One turning vector, and how many steps it has turned:
The counts run from 0 to 330.
[156 120 126 104 126 148 152 162 105  82 136 136 110 167 113 130  72 133
 104 170 156 101 123 169 123  84 124 126 138  92 109 107 143 140 106 139
 123  92 134 111 171 127 150  67 106 114  80 128 197 153 114 124  87 128
 153 137  94 137 135 120 168 142 105 121 152 104  78 131 157 155 108 105
 149  90 134 118 100 132] -> 6
[157 151 175 121 158 158 118 154 138 148 165 102 129 131 100 109 107 174
 190 178 105 119 124 125 176 119 118 131  77 119 120 155 107  83 190 123
 107 137 108 120 110 138 137  91 147 113 121 106 137 145  89 110  71 129
 126 156 119 131 133 128  75 153 117 147 119 114 147 113 136 126 106 141
 179 124 132 170 126 145] -> 95
[128  99 145 129 105 139 140 179 147 150 133 125 101 137 164 134 167 154
 124 124 101 115 110 147 152  93 119  88 183 167 117 170 150 133 118  71
 142 155 140 137 110  99 140 127 180 135 100 103 123  99 151  89 138 126
 122 144 145 126 125 164  80 126 197  94 136 137 179 113 129  75 134 109
 123 162 120 120 132 130] -> 135
[134  99 154 117 136 179 123 131 148 150 165 126 107 126 139 119 133 163
 145 152 124 106 131 159 162 137 157 105  92 131 158  91 122  99 154 103
 132 111 103 194 100 104 125  74 101 119 102 123 198 121  97  92  99 137
 140 126  92 149 122 135  51 128  97 115 107 125 114 112 149 141 139 141
 147 120 141 134 100 167] -> 299
[145 109 131 120 134 143 151 189 103  80 138 133 118 180 121 132  81 134
 111 177 139  94 124 173 128  95 122 118 154 104 110 125 126 134 109 128
 112  93 130  95 155 128 154  87 128  96  79 129 195 150 113 116  98 135
 162 148  99 137 121 120 157 114 128 118 182 107  93 131 168 141 109  95
 162 101 133 124  99 124] -> 3
[109 101 118 149  92 126 127 150 117 132 171 133 137 111 118 160 105 157
 183 171 111  99 122 193 147 153 120 125  93 164 133 173 172  95  91 113
 124 140 128 121 151  82 107  99 131 104 113 120 125  92  98 133  89  97
 121 144 128 155 116 152  94 147 154 138 163 130 162 120 165 111 125 125
 160 150  88 167 151 120] -> 111
[138 126 129 107  97 152 182 145 148 132 162 104  66 126 140 125 123 147
 107  74 104 157 108 139 112 108 113  85 183 155 156 110 138 141  94 123
 178 129 167 184 117 119 150  79 130 167 103 127 171 128 140 100 123 121
 114 122 123 123 145 145 149 124 128 112  90 129  90 116 116  67 140 134
 130 147 145  86 163 133] -> 146
[115 135 125 137 159 112 119 141 142 158  92 100 151 151 130  97  91 133
  86 120 165 148 108 105 148 132 104 138  85 116 176  92 116 120 106 111
 146 110 122 110 143 209 103  99  97  94 155 128 168 151 119 142  97 139
  65 139 107 119 133  93 140  89 114 109 123 127  72 174 120 148 155 110
 146 104  99  84 127 130] -> 194
[137 130 102 114  93  96 123 135  99 144 105 119 144 161 145 143  98 111
  81 157 191 117 126 173  95 129 150 151 115 127 105 116 159 158  66 109
 139 124 112  92 184 131 109  98 102 108 129 133 150 142 165 146 128 119
  98 113 105 105 135 118 154 142 155 143 145 129 107 160 136 168 136 105
 118  97  42 103 116 119] -> 16
[152 168 152 131 171 174 162 112 126 127 139 127 103 148 146 111 143 136
 105  83 150 158 156 119 129 155 129 158  68  87  92  81 134 118 177 166
 102 115 119 165 105 114 156 126 105 138 119 125 139 147 142 112 138 137
 135  98 115 165 147 141 130 156 102  83  63 153 100 118 134 150 154 157
 119 112 102  85 133 130] -> 53
[124 103 166 160 148 153 136 174 163 123  80 148 106 119 174  87  87 121
 106 133 133 110 132 101 163  94  91 118 140  98 133 136 100 125 130 118
 114  97 132  98 154 188 107 126 106 130 139 125 174 134  91 114  93 123
 159 160 110 127 102  97 161 107 105  99 146 141 126 150 140 153  93  79
 155 128 163  79  92 150] -> 184
[100 132  90 138 118  82 121 106 128 106 143 164 144 150 112 115  98 105
 101 132 175  97 119 144 146 127 118 193  99 140 121 113 159 127  86 147
 123  99 142 114 174 147  89 105 110  93 104 165  89 149 146 153 127 102
  78 107 148 144 123 134 174 129 122  84 120 115  84 137 117 129 171 150
  89 138  73 112 143 104] -> 217
[118  96 161 162 132 148 134 177 156 125  74 152 108 119 182  95  96 119
 119 135 130 109 136 111 156 103  94 119 153 110 131 147  93 121 122 113
 116 103 130  86 151 185 106 145 115 129 138 136 159 135  89 113 106 118
 160 165 120 123  94  93 159  94 126 104 158 147 138 150 143 150  99  72
 161 133 148  82 101 138] -> 182
[163 117 156 110  94 141 115 135 142 157 137 134 105 101 146 129 115 100
 202 112 112 173 122 129 136 148 159 156 141 183 159 134 116  82 149 124
 179 136 125 157 122 163  73  93 129 137 102 129 139 150  98 104 116 133
 111 138 115 127 105  79  98 121  98 162  67 127 159 111 100 157 141 169
  98 138 118 110 112 164] -> 282
[ 98 148 141 161 113 145 137 132 117 124 136 163 115 140 154 130 152 122
 160 116 128 127 161 151 118 203 130 182 106 124  78 133  83  93 150 156
  87 120 104 111  78 115 127 174 139 121 135 162  62 165 132 136 154 126
 155 125 154 139 115 134 122 122 137 123 126 151 147 135 139 140 163 146
 141 149  61 105 148 106] -> 65
[185 176 136 116 132  91 140 120 121 163 156  97 154 178 105 108 124 117
 125  93 147 156 112 108 133 106 143 177 142 148  82 132 114 143 170 139
 131 150 135 126 136 151 142 122 167 110  98 142  90 168 181 131 140 121
  73 117 143 112 131 141 160 134 142 123  83 115 104 118 103  89 154 169
 113 123  71 113 169 111] -> 239
[133  92 157 125 139 176 122 137 144 149 166 124 109 124 145 120 131 156
 152 151 125 102 136 157 167 137 158 103  96 131 154  96 122  98 161 102
 130 107 105 192  96 104 123  82 108 117 104 119 200 116  97  89 101 138
 141 123  95 155 119 132  51 123  99 109 114 126 123 109 156 139 132 139
 148 122 145 132 101 169] -> 298
[ 89 132 120 152 161 115 116 155 119 155  93 109 170 173 137 107 108 143
  88 142 164 137 114 128 150 151  98 144  85 122 167 103 122 114 107 100
 122 111 114  88 133 184 120 132 119  73 141 128 144 141 117 145 111 141
  68 149 115 135 119 105 124  79 140  98 158 131  90 174 139 142 170  98
 160 108  77 100 135 113] -> 198
[ 95 107 135 150  84 128 129 172 149 140  70 150  96 123 178 106 109 107
 126 121 133 135 129 129 111 136  96 131 175 139 144 141  84 132  76 107
 138 118 134  77 132 182  97 149 122 144 153 155 121 149 117 133 132 119
 135 160 145  94 100  90 167  88 149 147 156 142 134 166 114 146 131  81
 165 140 102  70 127 122] -> 176
[125 100 129 103  78 150 126 125 190 130 182 152  57  97 127 105 117 125
 120 163 136  64 150 135 141  88 119 118 144 129 139 148 138 170  95 113
 120 112 148 178 161 124 106  72 104 139 127 134 145 130 141 104 124  88
 149 129 161 115 146 153 144 154 143 133  87 108 106 118  92 124 133 154
 161 136 154 115 105 155] -> 324
[ 77  91 125 130  80 156 119 145 143 135 170 166  87 137 142 125 149 146
 135 195 130  61 152 191 146 143 128 125 143 152 139 141 116 142  87  92
 107 110 118 139 105  83 127 119 134 109 112 149 119 118 134  98 144 106
 164 145 156 133 115 154  82 128 178 133 156 120 140 125 125 133 158 125
 184 139 108 143 103 131] -> 315
[131 138 152  93 109 178 155 136 154 126  78 140  47 127 158  93 135 145
 111 133 133 145 134 127 101 104 100  98 156 100 120  83 117 140  80 116
 134 116 124 110 107 134 149 115  95 215 130 142 127 159 124 120 120 132
 153 139 128  98 140 125 142 156 100 152 106 118 103 134  97 174 138  93
 161 132 143  83 128 120] -> 166
[145 119 153 113 119 167 174 165 149 122 160 119  60 131 146 117 135 150
 112  99  92 139 112 134 141  81 110  83 192 149 136 128 149 137 123 116
 161 131 170 174 116 108 162  89 150 165  84 110 163 117 134  78 121 126
 135 133 131 136 140 157 123 140 140  93  95 129 127  98 112  73 129 126
 121 149 169 101 137 138] -> 142
[124 138 134 180 136 125 161 152 106 149 137 118 148 151 177 139 124  94
  83  74 148 153 143 133 135 167 132 171 118 138 103 144 129 139 160 144
 119 124 136 138 148 133 122 159 140  72 127 124 157 112 157 104 155 122
 125 115 119 163 106 136 159  95 174  69 115 188 140 140 160 101 135 129
 107 117  68  77 133 134] -> 42
[100 152 139 155 113 145 136 128 120 131 134 155 111 141 152 131 153 120
 157 106 133 134 160 151 114 208 130 189 101 127  87 126  88  97 145 156
  94 120 104 111  77 116 131 175 137 121 138 162  59 168 139 133 155 124
 149 125 157 143 117 129 123 122 144 122 116 150 141 139 132 138 165 148
 141 146  51 106 153 100] -> 64
[195 150 171 135 142 155 181 137 100 118 160 129 125 146 119 126 105 130
 174  97 113 156 133 149 131 127 134 154 137 122  51 134 126 121 183 173
  99 127 128 119 140  97 174 143 144 140  70 132 134 131 120 125 106 118
 160 124 111 171 109 150 172 159 102 122 114 135 125  88 178 112 106 138
 156 124 120 133 156 120] -> 252
[121 129 133 131 158 124 119 142 150 153  97 103 138 138 135  92  85 132
  90 116 159 148 113  98 151 112 103 133  92 105 176  92 118 118 120 117
 146 114 128 125 152 209  98  92  93 113 147 123 174 150 105 137  92 133
  74 136 105 119 133  92 152  98  98 107 110 127  75 166 116 152 142 110
 144 109 120  81 121 139] -> 192
[154 113 154 117  88 132 117 137 141 165 142 136 112 101 150 134 114  98
 200 103 114 173 120 133 134 151 159 155 141 181 162 137 113  82 148 121
 185 137 127 157 123 162  74  95 134 126 105 134 140 149  97 111 117 132
 106 131 116 124 102  79  98 107 105 161  75 126 156 114 107 148 140 166
  99 141 109 109 120 161] -> 283
[126  79 155 161 114 148 123 163 133 163 151 125 136 114 168 144 127 126
 171 124 111 114 133 164 157 171 167 115 126 162 154 140 101  83 160  97
 142 118 107 167 104 120  97 116 134  84 112 127 188 105  93 100 111 131
 139 137 100 151  87 114  65  78 132 117 148 146 156 128 176 114 123 131
 139 141 113 123 113 159] -> 292
[186 151 157 123 161 112 131 115 152 133 136 137 140 154 121  88 129 132
 102 123 166 100 121 100 164  61 140 157 124 103  50 127 135 144 189 128
  93 131 125 134 153 134 140 114 147 131  95 132 103 151 174 128 118 111
 109 106 137 128 130 161 145 166 115  74  92 110 116 103 124 116 130 156
  89 134 114 119 126 125] -> 232
[153 134 105  94 107 120 141 130 108 107 129 121 116 160 116 135  70 117
  92 157 179 120 120 165  99 104 138 143 116 107 122  97 161 151  74 135
 144 108 126 114 187 132 117  59  87 123 109 131 182 153 142 142 104 117
 112 112  93 113 144 115 172 150 109 140 125 109  75 145 129 166 124 120
 128  90  93 107 110 127] -> 11
[130  82 158 154 128 162 126 159 140 154 157 129 131 120 166 137 129 140
 168 132 111 105 135 165 166 161 164 105 114 149 148 128 109  91 164  99
 130 112 102 176 101 111 111 111 125  93 110 123 196 105  92  96 105 132
 150 135  91 157  93 120  58  90 120 106 146 145 151 119 179 119 123 129
 145 136 128 128 106 165] -> 294
[147 143 166 143 123 152 137 120 168 103 153 174  84  94 140 105 114 118
 185 125 117  98 159 116 142 139 125 176 103 104  83 150  80  88 183 174
  92 111 119 138 109 138 105 113 117 148 131 154  92 177 102 126 113 107
 175 123 149 129 117 122 143 153  81 127  83 128 144 110 126 145 107 165
 123 153 132 111 122 138] -> 74
[103 126  92 149 114  74 122 102 132 108 144 162 149 150 120 122  99 104
 100 130 178  90 120 148 146 126 125 191 103 136 118 118 158 129  89 144
 122 105 138 112 174 148  92 111 112  91 110 165  89 144 148 156 133  97
  82 102 146 148 123 136 171 124 128  82 128 117  86 138 122 128 168 148
  82 145  66 112 145 103] -> 218
[ 95 107 137 152  87 131 132 174 148 136  74 150 105 121 179 105 105 107
 123 126 130 129 130 127 119 134  97 130 173 134 143 145  82 129  78 107
 131 115 132  73 137 183  99 156 121 137 153 151 123 145 113 130 130 118
 146 167 137 100  94  92 163  86 143 140 164 144 141 166 121 146 124  78
 165 142 108  73 119 124] -> 177
[153 158 133 123 127 127 140 140 116 135 134 135 106 152 151 110 103  86
  80 113 165 163 134 105 138  99 117 192 135 136 120 137 158 156 143 153
 154 126 155 129 184 164 106 107 133 120 104 114 139 145 158  86 154 128
 106 117 125 142 125 107 170 152 155  98  58 155 137 121  81 154 135 146
  72 103 102  76  91 154] -> 33
[203 154 166 118 138 159 178 119 102 115 153 126 114 133 117 126  99 124
 174  96 117 164 136 149 124 125 143 151 123 121  60 121 135 121 175 174
 111 124 131 125 147  95 165 131 126 148  76 132 137 133 113 126  99 115
 158 118 107 163 115 149 172 165  85 130  98 135 116  86 171 125 109 148
 152 122 123 131 157 123] -> 254
[ 72 102 113 118  74 146 110 130 135 160 177 137 102 147 130 131 156 153
 135 177 138  87 145 188 127 170 146 128 124 163 163 113 116 131  76  84
 127 114 112 152  93  95 118 110 129 104 124 153 121 127 140 107 144 116
 121 134 145 126 122 146  69 107 169 151 142 112 120 144 117 131 184 136
 178 131  78 138 126 131] -> 311
[144 138 168 147 125 152 136 120 159 101 147 178  89  97 144 106 117 115
 186 128 118 100 165 119 143 143 125 172 107 103  76 148  82  91 187 172
  85 113 116 134 109 131 112 124 119 153 128 159  89 174 104 122 113 103
 186 131 148 139 113 122 140 149  84 120  92 130 148 108 128 149 112 160
 128 152 133 114 122 137] -> 73
[107 132 128 105  80 141 135 138 151 142  75 142  66 126 161  99 113 115
 119 122 136 157 126 124  95 127 100 127 171 130 152 103 101 138  59 115
 152 118 130  97 119 173 112 128 108 187 147 152 110 165 125 135 133 127
 124 143 140  85 128  95 159 125 120 167 114 123 110 156  82 165 151 104
 156 133 108  71 137 117] -> 171
[180 117 185 119 117 159 123 148 129 148  88 158 121 113 166 128 147 122
 200 139 117 153 144 149 137 135 161 143 127 143  78 143 133  86 167 112
 119 141  91  98 118 113 115 152 139 156  99 116 108 129  99 119 114 136
 163 139 115 139 103 110  80 159 115 153 114 135 198 103 146 188 121 131
 128 145 111 132 112 142] -> 273
[142 107 144 129  85 125 116 145 136 170 143 129 122 102 150 140 114  96
 198 100 111 162 118 140 133 166 166 151 142 189 169 138 111  84 140 114
 178 136 127 159 123 162  72 103 132 113 112 137 148 141 105 111 118 130
 102 134 114 125  95  82 100  88 114 156  91 134 160 121 118 131 146 161
 109 139  97 107 128 161] -> 285
[154 125 124  99 123 143 150 159 110  83 137 136 110 166 111 127  69 130
  99 168 159 104 121 169 117  86 125 129 133  96 111 102 149 141 100 141
 124  94 134 114 179 126 144  63  99 118  88 128 196 154 119 126  93 127
 147 125  90 136 143 116 168 146 106 123 148 103  79 132 147 156 112 107
 143  92 129 117 101 131] -> 7
[131  91 146 149  89 126 118 159 130 171 147 128 137 110 164 150 118 106
 191 107 111 145 123 155 143 184 170 136 137 187 169 147 101  82 141 107
 166 130 118 161 116 150  77 111 138  88 120 134 163 122 100 107 120 129
 116 138 107 137  91  91  84  72 129 143 126 141 158 130 147 116 138 150
 121 142  94 111 128 159] -> 288
[133 179 135 119 142 154 148 102 121 139 138 123 106 149 133 116 149 126
 123  85 149 171 153 125 111 185 132 178  72 109 104  79 122 111 152 167
 119 120 116 159  89 125 141 132 107 139 132 143 102 171 149 134 145 135
 115 101 131 146 147 136 132 141 108 111  61 144  95 133 110 153 182 165
 115 120  73  90 155 119] -> 57
[125 107 118 101  64 124 123 118 192 148 171 129  78  98 130 112 117 118
 111 135 138  73 151 127 128  98 126 112 141 134 146 152 132 182  89 107
 129 132 146 181 164 143  99  73 105 127 149 138 143 135 152 117 130  79
 121 123 160  97 147 146 152 138 152 143  81 115  92 132  90 114 138 156
 163 135 137 104 124 152] -> 327
[185 116 183 110 119 168 121 146 134 146  96 158 106 109 161 122 140 116
 201 138 114 154 137 138 143 124 156 144 130 142  91 138 126  88 173 119
 127 139  97 110 120 122 113 133 140 162  93 119 115 132  93 109 112 138
 160 140 118 139 101 103  83 165 104 151  93 129 193  95 133 192 118 139
 121 141 125 130  99 153] -> 275
[128 112 141 101 130 174 123 122 152 151 170 118 100 130 127 117 138 163
 141 156 133 108 131 157 152 138 154 110  94 134 171  77 126 107 145 107
 143 109 108 198  98 106 123  62  97 127 103 125 189 130 109  96 102 138
 121 118 100 146 135 132  53 135  96 129  92 110 101 118 131 149 151 153
 147 118 135 130 105 163] -> 301
[125  83 144 157  98 137 119 163 133 168 150 128 139 112 165 148 123 119
 183 109 108 129 125 162 151 179 164 129 134 175 159 145 101  83 149  99
 153 123 114 165 108 132  87 117 136  85 119 131 176 111 103 105 115 130
 127 136 102 141  86 105  75  70 133 129 142 145 160 128 165 108 131 138
 136 143  97 115 124 160] -> 290
[ 98 103 142 157 101 132 131 178 150 135  70 152 102 122 183 109 106 109
 122 129 129 121 131 127 129 132  95 128 172 132 136 151  86 125  86 110
 126 109 133  74 139 185  98 158 121 133 151 147 125 140 108 126 125 113
 147 170 134 104  91  94 162  87 143 132 165 145 146 163 127 145 118  73
 167 142 113  75 118 127] -> 178
[112 109 127 138  94 151 173 159 129 139 109 109  94 134 177 139 148 157
 105  91 117 138 118 170  89 156 122  67 164 129 119 106 114 145  77 101
 133 129 120 138  93  95 162 142 112 159 140 140 158 115 146 132 133 116
 141 125 120 110 131 160 132 103 145 121 168 148 107 149 171  89 138  80
 178 142  96  86 175 101] -> 155
[122 119 135  94 114 167 119 113 148 159 172 116  92 133 124 119 138 160
 137 157 136 118 131 161 143 149 154 115  91 142 180  73 125 115 123 105
 148 111 113 198  94 111 118  61  98 127 112 129 177 136 117 101 112 136
 108 116 107 133 139 135  54 131 104 138  86 108  92 123 117 146 169 155
 153 118 121 128 115 158] -> 303
